(in the rows, 128 means zero)
D: rows in a few groups, each row roughly a mix of its group's directions (one row in no group)
D (88 x 10)
[[126 147 159 123 187 166 103  92 146 141]
 [ 74 132 114  75 146 155 150 151 150 117]
 [102 136  77 170 132 136 125 148  77 149]
 [180 128 161 109 140 162 124  96  89 153]
 [130 141  55 114 134  95 102 140 104 149]
 [146 188 145 123 156 100 125 150 114 174]
 [168 132 201 118 154 112 135 107 137 116]
 [100  87 124 157 116 145 159  90  85 103]
 [162 131 134 163 118 152 140 170 181  99]
 [113 137  64 124  98  87 158 117 146 110]
 [129 136 188 128 110  78 121 164 151 113]
 [ 76 140  81 112 174 108 121 127 116 153]
 [156 121 192 145 138 146 141  78 138 114]
 [ 99  92 118 121 144 156 135 132 149  59]
 [187 114 140 151 137 166  95 130  87 123]
 [112 140  91 136 141  99  99 187  99 153]
 [147 135 185 100 127 126 165  79 144 117]
 [ 84 155 150  75 170 128 146 130 108 143]
 [103 127 124 123 138  80  94 184 105 154]
 [195 109  98 128 103 121 112 105  98 150]
 [ 82 143  87 124  97 140 170 105 101 149]
 [100 150 101 123 195 136 141 141 126 170]
 [127  83 126  94  97 126 130 101  78  92]
 [159 109  81  98 124 178 106 134 161 139]
 [100 107  89  73  98 114 168 134 125 128]
 [117 148  78 134 180 139  98 144 166 117]
 [115  93 149 101 120 171 115 149 181 155]
 [ 99 121 188 109 101 120 145  83 147 147]
 [158  98 136 171 111 169  95 144 167 117]
 [ 94 151 145  93 166 133 151 138  73 111]
 [ 52 100 143 113 140 123 156 113 121 106]
 [162 176 111 107 149 113 103 174 154 149]
 [118 137 173 199 122  97 124 127 135 109]
 [120 180 124 168 132 147 128 117 110 186]
 [ 80 131 177 144 156 149 145 120 172 117]
 [134 143 170  86 106 130 139  97 184 138]
 [ 74 116 126  88  90 108 167 105 117 134]
 [ 75 171 106  96 162 117 156 130 128 109]
 [145 106 170 148  71 131 150 139 147  90]
 [ 75 132  95 141  86 157 147  99 125 156]
 [126 115 103  67 147 186 127 149 124 128]
 [122 131 185 112 148  71 114 150 110 149]
 [165  90 145 116 127 176 166 137 104  96]
 [ 97  92 117  97 147 147 110  96 116  73]
 [172 136 138 131 139 164 168  80 134  94]
 [ 84 125 163 136 122 101 164 144  83  95]
 [ 75 108 115  94 149 120 103  84 105 107]
 [ 67 121 133 103 180 135 142 102 107 143]
 [187 142 168 117 169 114 148 119 118 100]
 [108 103  75 169 129 139  95 164 103 124]
 [146 153  85 157 116 109 100 165 175 117]
 [138 101 182 113 141 107 163  95 104  94]
 [192 125  96 153 105 108 105  97 127 149]
 [111 130 167 187 124 153 113  94 120 164]
 [146 147 160 190 131 100 101 107 157 145]
 [107 112 100  86 141 114 117  95  68 141]
 [121  97 170 100 148 165 153  94  90 120]
 [152 112  80 137 118 177 107 144 170 105]
 [ 96  95 125 133  87 153  92 121 181 133]
 [125 155 116 125  99  76  80 102 118 160]
 [112 149 149 120 147  74 114 166  94 165]
 [130 147 110 105 145 107 115 106  78 188]
 [173 143 184 128 172 103 140 122 106 119]
 [102 164 139 146 138  73 156 114  86 109]
 [135 131 156 201 128 136 102 136 162 105]
 [192 160 168 130 168 127 123 127 143 123]
 [165 117 125 146 174 106 102 173  98 103]
 [ 71 117  78 127  99 125 150 129  92 139]
 [130 104  74  90 102 150 130 134 177 139]
 [179  80 121 145  83 140 105 125 147 148]
 [176 105  84  87 121 165 116 127 106 140]
 [143 105 144  79 146  80 145 148 112  87]
 [ 87 103 173 117  87 106 134  91 112 109]
 [180 120 146 147  71 130 114 136 148  92]
 [146 155 107 113 128  78 126  85 137 178]
 [156 127 172 198 127 126  99 125 129 123]
 [183 135  88 144 141 155 122 170 153 110]
 [137 125 121 147 134 167  94 136 201 135]
 [144 147 119 200 114  91 124 115 127  96]
 [169  91 149 104 110 160 141 109  84 102]
 [159 103 169 107  93 137 136  94  79 127]
 [116 120  55 129 122 106 114 162 141  95]
 [120  97 147 115  88 113 180 132  78 136]
 [101  99 159  94 145 149 125  76  95 108]
 [135 124 166 166 139 129  66 148 153 155]
 [134 156 128 161 130  78 144 110  72 104]
 [172  80 107  96  95 149 127 131  93 142]
 [170 124 143 170 102  80 119  99 105 148]]

which group is each row in? (one row of each group first)
[140 113 114  56 139 162 124 129 119 166] : <37>
[109 152  94 161 109 174 156  90 114 150] : <49>
[168 149  65 135 151 133 101 160 144 131] : <72>

[150  95 103 133  90 129 167 173 118  92] : <72>
[ 90  66 141 121 120  94 127 136  95 100] : <49>
[128 136 117 134  72  79  79 112 138 115] : <72>
[124 128 164 165  97 131 142 150 185  96] : <72>
[121 135 134 170 115 109 112 119 204 142] : <37>
[ 87 143 163 157 144 134 128 131 193 115] : <72>
[184 105 162 168 118 143  92 122 115 145] : <37>
[160  96 154 102 119 162 112  88  99  91] : <72>
[168 129 112 124 155 118  82 183 152 113] : <49>
